Each run below is a few steps of one of 7 hidden systems, one row a step.
run 1, duvi (10 x 18):
18,-10,52,12,25,-20,-26,26,-31,9,19,28,14,4,9,-35,-28,40
-48,0,23,22,32,-23,-26,-35,14,25,26,25,2,-21,-29,-28,-24,28
-64,-15,15,0,21,10,-9,-38,12,14,-36,-35,20,-34,-18,0,-13,-26
-14,32,15,-23,16,25,21,25,-20,7,-44,-67,3,-12,-11,8,-20,-14
16,26,-17,1,27,32,31,36,-25,0,-1,-2,-39,19,-16,26,-54,16
23,-40,1,37,-6,14,-19,-11,-34,-18,-6,38,-31,15,-6,21,-57,-2
10,-15,39,24,-53,-31,-43,-15,-39,17,-12,17,15,-16,-18,-27,-26,2
-46,51,4,7,-37,-21,-5,-8,9,31,10,10,38,-19,-38,-26,-22,1
-51,46,-22,5,-10,28,6,-23,33,-29,-15,-18,20,-10,-10,31,-25,-28
27,32,-3,-9,-21,18,7,-9,-3,-38,-33,-60,-37,-1,4,33,-8,-25
run 2, togaz, 10 rows:
3,24,-53,8,21,19,24,12,45,-14,19,29,-44,13,-30,-22,8,9
-45,-45,31,19,6,-2,-11,1,7,-20,-11,37,22,2,26,12,-48,-33
27,2,22,-3,9,-7,-31,-19,-45,19,-9,-67,31,-15,12,-4,15,30
23,22,-72,-2,2,13,29,-13,20,8,20,2,-46,14,-32,7,18,15
-41,-33,17,-1,-28,-4,19,9,11,3,-5,58,2,11,6,15,-48,-41
11,17,64,-12,-2,-31,-28,8,-32,14,-8,-46,34,-17,13,-27,-4,21
29,47,-46,14,18,8,-6,-11,22,-20,17,-12,-44,-3,-27,-14,36,29
-35,-44,-17,17,-8,28,6,-6,24,-24,-22,54,-4,8,-1,16,-28,-45
3,-18,35,-11,-1,-9,-13,13,-40,24,-26,-39,64,-1,28,-13,-21,4
39,49,-48,2,6,-12,10,-3,-4,7,38,-29,-21,9,-13,9,25,46
run 3, sig (10 x 18):
19,-5,-25,35,-6,-22,-1,51,14,-11,20,56,-17,8,-21,-48,7,15
13,-2,-33,37,-14,-20,-31,-17,-17,0,42,9,53,9,25,20,25,26
-27,-12,-14,-26,16,18,-2,-71,6,43,-1,-27,38,-5,-1,1,10,9
-52,-32,5,-16,23,-6,36,3,39,8,-26,-7,-7,0,-5,-6,-52,-37
8,9,32,-4,-4,-26,19,53,-8,-37,-4,-21,-22,10,39,41,-20,-21
48,33,39,-26,-9,17,-16,-2,-25,-10,12,-5,-48,-8,1,7,56,20
20,-22,-12,8,-5,25,-24,-10,12,6,-3,61,-17,-4,-35,-64,24,12
4,-41,-46,44,1,-31,-10,20,-2,6,13,15,59,13,10,-23,-12,15
-30,1,-19,3,24,-15,6,-27,-20,37,22,-50,39,-11,13,51,7,18
-50,-3,26,-33,19,28,17,-46,13,16,-15,-1,-29,-9,-10,31,-26,-26
run 4, Fum (10 x 18):
-7,-50,34,-9,0,-35,-8,-11,-5,44,6,29,25,-1,2,-49,-22,12
-56,6,-16,19,31,-18,-1,30,32,-1,10,3,70,-12,11,-22,10,1
-23,46,-24,9,34,29,-13,-29,23,-21,2,-35,-14,-26,-20,17,35,13
40,-19,18,-15,13,45,-24,-52,-33,-11,-31,-35,-27,1,9,20,-8,6
15,-54,16,-2,-7,2,20,49,-21,-16,-43,-2,-4,13,24,9,-33,-37
-28,0,-16,22,-4,-31,32,58,15,8,9,38,-40,-8,-36,-9,-12,-11
-15,12,-5,23,0,-10,-28,-55,14,17,33,48,-11,-8,-40,-29,-17,31
-11,-20,-1,4,-15,-5,-34,-58,16,-2,-12,-18,68,-2,25,-24,-8,-7
-22,13,-9,3,2,-3,4,29,-10,-7,-32,-70,33,-32,7,19,33,-25
10,37,12,10,17,46,-4,28,-49,-9,-7,-6,-42,-18,-31,39,7,11
run 5, vap:
-32,36,-2,7,-42,-41,11,42,1,6,8,-24,53,-12,10,19,6,-18
10,54,-4,-35,-59,-27,13,-32,27,16,31,-8,11,16,5,-2,5,1
28,-21,-4,-36,-49,-28,28,-3,38,-4,-25,-14,-27,17,7,-34,4,-36
9,-15,-5,-4,-17,-45,26,63,-1,-6,-7,-43,13,-6,28,8,35,-20
9,32,-12,-32,-9,-33,22,17,12,26,50,-7,36,14,28,-4,46,26
21,-26,10,-59,-7,-10,23,-29,41,17,4,1,12,33,33,-42,1,0
18,-54,6,-23,18,-28,21,4,4,5,-25,-62,2,9,42,5,-4,-17
-2,-6,-12,-18,40,-32,32,19,-9,37,34,-41,-7,-3,18,36,39,26
-3,-7,33,-58,38,2,28,-8,19,30,35,30,-14,18,20,-13,25,23
28,-42,46,-28,48,11,-8,-7,5,-26,-14,-15,-13,19,48,-19,-13,8
run 6, togaz, 10 rows:
-9,4,-12,16,10,15,-32,-55,31,-55,-14,-35,12,-13,24,23,19,-16
-4,-18,-49,2,-26,41,14,5,-20,4,-50,-32,22,-7,-6,34,20,-40
12,15,-18,-23,-16,16,44,64,-36,34,7,11,28,23,2,22,-10,1
25,29,36,-19,-11,-27,5,21,-10,-1,55,37,-8,26,33,13,2,28
12,-12,40,-4,-20,-28,-37,-38,27,-25,14,21,-30,-17,16,-20,54,-3
-31,-30,-19,7,-1,4,-14,-6,36,-1,-37,-10,23,-30,-16,-43,55,-24
-49,5,-36,10,50,24,25,35,12,7,-9,-20,54,-6,1,8,-3,-2
-1,11,9,-12,46,28,18,6,-28,-7,22,-17,2,19,36,75,-18,11
54,-31,26,-31,-18,0,10,-13,-29,4,-1,-5,-56,15,19,34,23,-5
21,-42,0,-11,-33,-42,14,28,3,36,-3,21,-30,-5,-22,-47,36,-3
run 7, dipe, 10 rows:
35,13,-7,-11,0,13,31,74,-43,19,-18,-16,-27,1,-20,2,13,7
31,-46,-33,13,-1,11,12,13,-23,19,18,60,-32,26,-16,3,-14,11
28,-41,4,18,-22,-23,-39,-55,-3,-2,19,23,26,16,29,-17,-17,16
-15,26,15,-27,-6,-37,-12,-51,26,31,17,-42,30,-10,4,-31,11,22
-76,22,8,-18,30,3,22,3,43,6,-2,-9,0,-27,-14,15,19,-22
-20,12,23,10,21,32,5,55,-8,-50,-21,-3,-2,-7,23,41,2,-30
72,9,-2,3,0,13,6,44,-44,-15,-8,-23,-34,13,1,5,-2,18
40,-51,-39,12,-14,-14,8,-20,-17,37,3,19,-44,9,-32,-20,-3,16
-21,-52,4,21,-17,-18,-27,-47,-1,28,8,36,46,-3,4,-24,-14,3
-28,42,25,-20,16,-4,-15,-27,20,7,21,-19,62,-2,21,-22,-5,24
run 8, tada:
5,14,-23,-44,-9,57,21,-14,20,19,-32,4,19,16,-22,-47,-11,-7
20,27,-23,22,-27,-46,10,46,23,-18,10,6,4,22,-5,-41,-45,2
10,18,-15,30,-19,-13,-16,11,-6,-42,26,0,-7,-9,25,62,42,-12
-7,-17,-14,-49,-10,47,14,-50,11,19,-2,11,19,11,17,24,39,-15
-3,-8,4,-38,-23,-32,29,18,32,39,-6,9,28,18,-1,-65,-18,-1
4,34,22,25,-5,-53,-14,63,5,-28,20,-16,6,-15,15,-10,25,9
0,8,-19,-4,45,45,-9,-15,14,-33,11,-8,-8,-7,20,38,61,7
8,-55,-41,-28,19,31,31,-14,29,22,-17,15,21,30,8,-36,-11,-7
16,-20,-6,19,-21,-57,7,55,-16,16,5,-14,42,12,18,-21,-27,7
-13,29,19,16,22,-16,-19,6,-27,-6,47,-9,17,-11,26,59,33,25
run 9, dipe:
-13,5,-2,-4,-61,13,3,36,-19,21,-46,7,18,-24,-37,-17,23,-36
4,24,-19,3,-18,21,16,58,-2,7,12,58,33,26,-11,-29,-13,8
33,13,-60,7,-16,-2,10,-14,27,-25,40,18,10,43,28,8,-13,14
16,-8,-18,-16,-66,-34,4,-51,21,1,1,-25,-3,3,18,22,22,-27
-29,14,36,-28,-57,-36,11,20,7,33,-4,9,15,-25,-14,-16,43,-25
-23,33,7,4,12,-3,9,64,18,-13,35,54,15,-4,2,-11,33,8
37,6,-39,14,16,14,0,14,19,-52,22,4,-11,22,37,21,44,8
47,-42,-22,-21,-31,-18,7,-16,-6,10,-15,-39,-16,5,21,3,55,-12
-14,-45,19,-30,-19,-34,22,21,-14,64,7,19,18,-6,-3,-18,30,-3
-26,-5,27,-3,38,-12,2,19,6,10,54,54,29,10,27,7,10,28
run 10, sig:
14,17,-20,29,-2,9,-4,26,-23,-25,43,36,14,20,27,54,8,16
31,8,-5,-28,-1,18,-15,-79,-6,25,22,-12,4,16,6,-4,1,35
-36,-36,-2,-12,-9,-37,13,-26,46,31,-11,6,-5,-7,-23,-53,-22,-18
-39,-12,21,14,-5,-37,8,57,8,-26,-4,-7,38,-10,37,25,-6,-31
16,36,32,-27,42,40,-9,3,-26,-18,1,-36,-6,-9,25,37,36,20
21,-20,-12,-7,24,37,3,-30,14,0,-14,22,-71,0,-37,-30,9,6
24,-49,-39,32,-43,-35,10,34,-1,0,0,41,3,21,2,-14,-16,-17
6,20,2,-9,-19,-24,-3,12,-41,39,34,-18,60,2,21,25,21,29
-53,20,31,-21,45,22,-10,-51,13,25,13,6,-4,-18,-20,-3,-5,20
-18,-45,12,27,16,-5,-9,-10,35,-42,-34,4,-20,2,13,-12,-57,-35
run 11, duvi, 10 rows:
-23,-41,53,-33,6,-17,-7,-16,-9,35,-15,-17,54,-4,28,-24,-11,-4
-46,47,46,-27,45,-18,20,32,14,15,20,-16,12,-10,3,-8,-18,20
-44,2,9,8,69,33,9,-1,22,-24,-5,8,-47,-14,-16,22,-18,-8
19,-51,13,15,20,25,-14,6,-27,-12,-57,-29,-37,-20,-16,-10,-10,-16
20,-6,-7,15,0,-6,2,42,-59,47,-14,-13,8,-5,-37,-27,-29,29
-26,16,-16,26,13,24,-8,-11,-27,26,24,41,42,11,-16,13,-56,24
-21,6,44,-2,-4,16,-38,-66,-1,-19,-12,-4,21,-5,13,11,-52,-9
-14,29,46,-24,-31,-39,8,-19,10,13,-19,-46,-34,-17,-18,-11,-33,-17
-41,22,-15,9,-15,-10,40,50,5,9,-10,4,-30,-11,-37,28,-24,-30
3,13,-13,42,-12,48,-18,38,-25,-48,-33,18,3,-5,-9,29,-12,-25
run 12, Fum (10 x 18):
-18,-56,-29,5,17,-9,43,24,17,7,1,26,-46,8,-3,26,-2,-24
-38,-21,-2,-12,22,-6,24,-25,16,52,11,35,-27,-5,-40,-23,-34,9
-42,-7,20,6,34,-17,-16,-39,26,13,5,-10,40,-4,4,-35,-53,12
-48,6,21,16,36,-9,-22,-10,35,-37,-16,-47,26,-31,22,5,14,-16
-6,0,22,6,32,37,-24,0,-12,-24,-39,-27,-34,-42,-18,9,45,-9
33,-39,0,18,20,55,-15,12,-34,-19,-44,16,-27,5,-16,-15,-23,-2
4,-44,-43,41,-15,-14,16,22,12,-18,-19,21,-14,17,-7,-10,-53,-27
-40,-12,-24,36,-33,-51,5,-21,13,27,12,9,-19,-20,-40,5,-19,-15
-44,15,28,10,-23,-6,-34,-48,-21,35,-2,4,36,-29,-28,-2,-18,7
-17,41,24,5,-15,25,-32,4,-6,-29,-35,-28,59,-13,9,-15,-13,-14
run 13, tada, 10 rows:
-6,41,-6,-18,-5,40,-27,-54,37,-18,7,18,14,1,-7,-23,31,11
-18,-14,-42,5,-22,-19,14,-6,69,-20,-21,1,12,7,-6,-48,-18,-32
0,19,-31,13,-36,-29,23,58,0,-18,-15,-43,17,-2,15,31,11,-33
10,40,-20,-35,1,31,35,16,-13,8,34,2,4,24,20,56,30,9
19,-23,11,-43,-6,4,20,-3,29,8,30,63,-6,36,26,-26,11,6
32,-33,22,5,-29,-47,-28,11,12,-12,-2,-3,22,-5,30,-52,37,-4
-12,24,-21,15,20,-5,-23,1,2,2,9,-41,45,-28,4,-4,62,21
-51,4,-34,-3,58,36,25,12,41,-1,4,11,37,7,5,-1,-6,-2
10,-37,-3,-9,21,-15,32,39,18,-25,-11,-10,12,33,50,-1,-50,-17
43,-25,-3,-4,5,-46,10,13,-34,13,27,-37,-13,10,35,38,20,25
run 14, vap (10 x 18):
-8,-37,32,-16,34,-30,-3,-38,18,3,42,9,-10,8,47,24,19,11
30,-36,22,-31,42,19,-15,-43,-6,6,-9,-31,-26,-7,17,-11,44,19
1,-24,-7,-7,84,25,20,31,-4,10,-14,-22,-17,-4,-5,-25,3,25
-35,-15,8,4,76,24,15,14,2,-5,23,23,15,9,27,35,-19,14
15,-16,21,-11,29,43,-21,-57,-29,-2,17,21,-7,13,23,40,-17,23
30,-41,5,17,33,26,-16,-24,-37,14,-21,1,-50,-5,-29,-9,-24,25
-37,-29,13,47,60,1,-15,31,-21,2,-1,20,-17,-34,-29,0,-13,11
-39,32,27,27,37,34,-44,-23,-8,-23,18,32,14,-26,-10,16,0,17
12,22,-9,13,7,66,-32,-52,2,-29,-22,14,-17,1,-27,-13,-29,8
-6,-21,-34,44,1,37,-4,16,-19,-20,-43,13,-24,-7,-37,10,-37,-22

Which system made each of these runs?
run 15, 2 rows:
-41,-20,49,-18,46,14,-13,-20,18,-4,-17,-12,-28,-38,-2,-2,39,-11
10,-12,4,-17,40,28,10,13,6,7,-52,-42,-15,-8,-24,-55,-16,4
 : tada
run 16:
-27,29,0,-44,-27,24,34,7,-2,26,-26,-35,48,7,9,17,-13,-28
-14,41,14,-31,-21,7,47,42,3,7,11,27,-23,22,-2,28,-38,-18
 : dipe
run 17 (2 x 18):
-26,0,23,-23,38,53,23,27,-46,40,-14,14,-2,-9,-23,19,-10,6
20,-22,21,4,37,30,3,6,-7,-26,2,37,-26,29,15,2,-67,10
 : dipe
run 18, 2 rows:
11,10,-46,25,14,27,-10,12,-33,16,35,29,49,14,0,16,16,38
1,28,-50,-22,-21,35,28,-29,20,-13,10,-10,19,35,22,41,-13,-14
 : Fum
run 19, 2 rows:
-7,4,-4,12,-10,-54,21,-7,13,-11,13,-29,-41,10,11,40,-58,-16
-10,24,23,35,-44,-17,-36,-15,-40,3,0,-5,-25,-37,-34,37,6,-6
 : dipe
run 20 (2 x 18):
-18,-9,-50,42,33,7,6,20,34,-20,-13,14,-43,-14,-46,-24,1,-2
-39,-39,15,26,37,27,-11,6,-23,5,-19,20,35,0,3,8,-60,-6
 : togaz
run 21 (2 x 18):
9,35,3,-3,34,-16,18,73,-4,-17,23,-21,25,12,33,8,4,23
8,26,-6,-7,18,10,9,-7,24,-32,46,29,-53,11,12,37,39,12
 : Fum
run 22, 2 rows:
18,3,38,-5,5,13,-44,12,-31,-3,-20,-23,43,-22,14,-34,49,16
1,1,-27,-34,63,22,41,22,21,32,4,-10,-3,11,-11,-40,12,30
 : dipe
run 23:
-57,7,-12,37,17,28,-21,15,16,-22,2,45,42,-22,-9,5,20,-17
15,26,4,3,13,35,-43,-39,11,-37,-36,-52,15,-15,-1,-30,16,9
 : duvi
run 24 (2 x 18):
9,-30,-11,36,22,28,-40,-27,-1,-16,-40,-1,-13,-20,-38,-53,-12,8
5,-16,-30,16,-4,-18,-5,-15,-29,45,-21,-57,36,-11,-23,-20,-30,17
 : duvi
run 25:
-51,-29,-28,34,-31,-16,0,3,-2,13,11,37,33,-13,-4,43,14,-34
-28,19,50,-50,-19,18,11,-5,-7,6,-17,-22,44,3,34,26,-13,-28
 : tada
run 26:
-20,-28,-14,3,19,-5,6,-48,6,40,-19,-32,-38,-20,-46,-18,-29,2
-37,-23,6,25,-39,-23,12,34,-9,-8,-21,21,-6,-8,-8,29,-35,-52
 : sig
run 27 (2 x 18):
6,18,-10,-34,-15,-11,21,25,15,48,6,4,35,8,-16,-68,25,21
-42,-13,-44,-1,22,-7,39,10,46,5,37,37,18,24,16,20,2,-7
 : dipe
run 28:
11,20,13,0,-17,-49,19,7,31,-26,24,5,-53,21,12,11,-53,-7
-3,-8,48,35,-33,-25,-50,-2,-26,-20,-20,4,-23,-39,-23,-8,2,-17
 : togaz
run 29, 2 rows:
-6,-40,47,-22,29,3,-6,9,-35,52,-1,26,14,-7,-11,-33,-4,25
0,1,53,27,38,-15,-46,5,-16,-12,-4,-11,11,-20,0,-45,-26,33
 : tada
run 30:
-26,54,16,11,27,13,-7,45,4,-8,12,22,-14,-32,-31,-17,43,16
1,37,8,-1,9,47,-17,4,34,-54,2,38,27,21,17,-28,-17,0
 : vap
run 31, 2 rows:
40,-21,-32,23,-3,16,-33,-9,-15,-9,10,17,17,-7,5,-11,72,21
-10,-42,-59,-3,19,25,12,-26,-3,48,0,14,46,9,-11,-17,11,16
 : sig
run 32 (2 x 18):
-18,5,-39,7,-23,2,-6,-5,57,-38,-19,-7,30,-6,12,-20,40,-35
-4,18,-54,-18,-17,-1,40,30,29,-6,-10,-38,39,17,20,9,11,-26
 : tada
run 33:
-6,23,7,-24,9,47,20,19,-10,-26,-30,-35,-9,-7,14,52,23,-31
37,-16,1,-18,-5,24,27,74,-29,-11,-18,5,-16,17,19,14,22,-13
 : togaz
